In the rows, zero is written as 128.
Turns, then the turns between two rows, first turn first; the first pair answered
turn Tuko:
[135  94 133 106 191 107 163 154  76 167  99  88 127 165] => [114  79 122  95 153  94 174 155  88 175 110  92 120 176]
[123 165 141 150 156 119 148 105 137 137 132 107 146 107] => [127 156 140 149 165 119 149 113 120 130 120  99 147 111]
[138 112  88 122 123 110 161 105 120 114 130 132 146 125] => [135 116  89 122 118 109 161 102 129 117 137 137 144 123]
[114 131 127 125 148 115 160 118 119 154 136 146 132 144] => [115 134 129 126 149 117 159 117 121 155 138 146 132 143]
turn Fafu:
[128 138 132 122  83 121 111 150  97 136 117 127 143 146] => [125 160 142 126  99 129 108 142 101 160 122 127 143 139]
[ 97 115 123 129 109 102 150 121 122 136 132 131 145 110] => [ 96 111 124 126 107 104 149 125 115 136 126 125 147 116]
[120 113 118 126 171 111 134  99 122 173 127 140 114  91] => [123  96 107 127 158  99 139  98 131 148 133 152 110  87]
turn kizun:
[ 87 156 150 121 103 119 186 124 122 194 137  97 133 120] => [119 177 153 145 136 119 172  95 165 151 166 139 129  75]
[182 108 160 131 190 160 101  95 162  92 127 129  78 120] => [127  91 153 120  89 140 136 134  79 132  93  60  98 183]
[131 102 121 120 162 107 152 129 105 126 116 114 136 145] => [138 118 122 143 141  96 155 115 108  97 128 124 144 128]
[135 125 112 123 118 114 132 124 157 148 138 144 122 133] => [129 124 111 123 108 113 135 128 149 152 134 136 124 139]
turn raned:
[146 142 160 157 152 113 125 112 127 123 127 153 157 109] => [142 148 161 161 134 112 125 116 114 119 122 143 164 116]
[116 122 139  97 158 121 139 126 103 161 124  63 135 111] => [120 118 136  95 171 120 140 122 112 161 128  71 130 106]
[106 142  99 131 102 121 103 121 119 120 114 104 121 155] => [102 137  99 119 112 129  98 123 132 136 116 108 115 159]

Between the rows of a pair lie two turns.
[110 141 125 130  60 134 129 122 174 119 152 147 130 128] => [114 147 129 130  61 142 117 126 173 114 146 145 133 131]  Fafu then Tuko
[109 134 123 136  75 124 161 119 125 148 119 121 112 162] => [131 149 127 147 106 128 146  95 172 126 144 159 104 128]  raned then kizun
[102 135 132 121  93 113 152 128 145 169 164 136 118 158] => [110 151 138 130 103 119 142 117 160 164 173 148 118 144]  Fafu then Tuko
[111 140 116 152 136 110 124 117 173 151 158 164 101 107] => [102  84  99 118 127 107 126 150 156 148 132 149  91 142]  Fafu then kizun
[160 159 131 134 136 156 107 115 152 116 149 131 147 127] => [148 137 129 117 133 156 115 142 107 136 116  96 152 158]  Tuko then kizun
[117  69 111  84 113 136 140 155 102 146 112 112 114 147] => [110  69 109  79 115 134 142 141 138 158 135 135 102 138]  raned then Tuko
[118 133 120 125 174 115 169  99 124 133 154 129 130 101] => [113 123 120 115 178 118 171 112 103 146 138 113 131 115]  raned then kizun
[133 146 137 130 108 131  93 151 152 128 129 134 124 145] => [140 140 135 129 127 128  97 144 164 124 135 147 117 135]  raned then raned
[135 125 125 138 152 105 171 102 146 118 141 147 117  95] => [115 104 124 111 152 112 177 130 110 156 113 111 117 131]  Tuko then kizun
[132 183 158 152 106 160 113 134 100 134  93  76 145 150] => [140 197 152 175 110 137 128  90 162 115 145 130 132 103]  Fafu then Fafu
[145 113 126 128 161 113 156 120 107 133 117 130 118 116] => [149 119 126 134 156 109 156 115 109 124 122 133 120 109]  kizun then kizun
[140 123 122 169 108  96 142 104 115 100 133 120 134 129] => [124 133 126 164  81 105 134 110 117 119 133 110 136 143]  raned then Tuko
[139  85 125 121  98 132 113 123 135 113 125 147 113 158] => [138  94 126 126  97 131 113 114 150 114 136 156 111 150]  Tuko then raned
[132  84 118 139 117  79 169 137  90 109 120 124 132 105] => [110  92 123 119  91  96 154 157  83 144 109 103 134 135]  raned then raned
[100 127 126 133 148 101 163 102 169 199 163 142 105 115] => [ 92 130 122 144 109  85 178 102 149 191 162 131 115 121]  kizun then raned
[136 104 123 125 185 131 135 138 124 119 110 131 115 120] => [132  91 116 128 165 119 146 142 112 107 106 126 117 125]  Tuko then raned
[129 194 152 188 164 138 149 107  88 155 121 107 152 108] => [130 195 156 176 179 151 136 111 101 167 120 111 146 111]  raned then kizun
[148 119  93 115 152 135 114 136 153  93 122 132 112 134] => [149 122  97 119 146 138 114 147 124  90 107 113 121 144]  raned then Fafu
[121 108 150  84 152 114 107 115 191 141 151 131 104 149] => [135  90 139  98 150  95 120 111 185  97 152 142 106 136]  Fafu then raned
[131 133 125 121 113 130 108 149 107 132 109 120 123 147] => [131 161 135 133 132 132 110 126 133 153 132 136 119 124]  Fafu then Fafu
[121 161 129 117 129 184 114 152 118 137 126 158 119 113] => [129 153 126 117 147 183 117 153 113 131 121 159 117 111]  Tuko then raned
[113 156 121 122  95 134 121 121 138 161 139 109 127 137] => [122 162 125 122 122 140 115 114 151 163 145 121 122 126]  Tuko then raned
[126 124 121 120 122 122 151  94 115 126 126 139 126 109] => [124 116 120 114 117 125 148 107  99 125 111 126 129 122]  Fafu then Fafu
[130 128 130 132 157 124 141 117 115 143 134 135 131 116] => [131 134 130 141 141 120 144 119 102 132 130 127 139 118]  raned then raned
[121 125 130 132  97 129 122 123  89  99 109 119 129 129] => [112 136 137 128  99 136 122 124  86 125 109 110 130 133]  Fafu then Tuko
[126 160 146 144 138 104 155  96 140 144 160 133 126 107] => [123 136 132 147  93  89 161 109 127 104 153 130 132 121]  Fafu then raned
[ 98 126 107 124  99 113 141 113 126 135 119 107 118 136] => [122 112 101 124 122 114 129 109 149  95 123 131 112 121]  kizun then Fafu
[144 113 121 126  66 134 117 132 146  57 129 148 138 133] => [129 112 132  93  81 164  95 162 125 108 101 114 138 170]  Fafu then raned
[178  97 125  99 152 115 131 135  94 118 104  96 109 113] => [174 100 126  99 139 117 129 140  86 121 100  89 113 119]  raned then raned
[139  77 108 112 148 104 153 134 138  96 131 143 109 119] => [129  71 110 100 134 111 147 153 118 108 115 123 111 141]  Tuko then Fafu
[134  82 116  83 141 124 124 138 134 138 118 146 125 165] => [150  80 111 104 153 107 138 122 132 104 124 159 127 143]  raned then raned
[135 132 127 128 126 116 105 157  98 104 117  85 120 115] => [148 132 126 130 145 115  99 141 134  89 136 115 110  95]  Tuko then kizun
[137 140 120 135 117 123 160 110 104 153 142 136 133 121] => [132 140 122 128 114 128 156 116 105 164 140 132 131 129]  raned then raned
[138  90 139 164 152 105 115 135  87  64  93 146 152 131] => [137  66 132 140 177 109 111 137 116  76  99 163 134 132]  Tuko then kizun
[154 154 151 145 169 143 116 134  79 118 113 100 133 126] => [143 132 140 140 135 129 131 145  61 112 106  88 134 141]  kizun then Tuko
[117 105 106 142 161 105 175 122  94 133 106 107 137 145] => [129 117 104 159 157  96 171  97 139 104 138 145 132 116]  Tuko then kizun
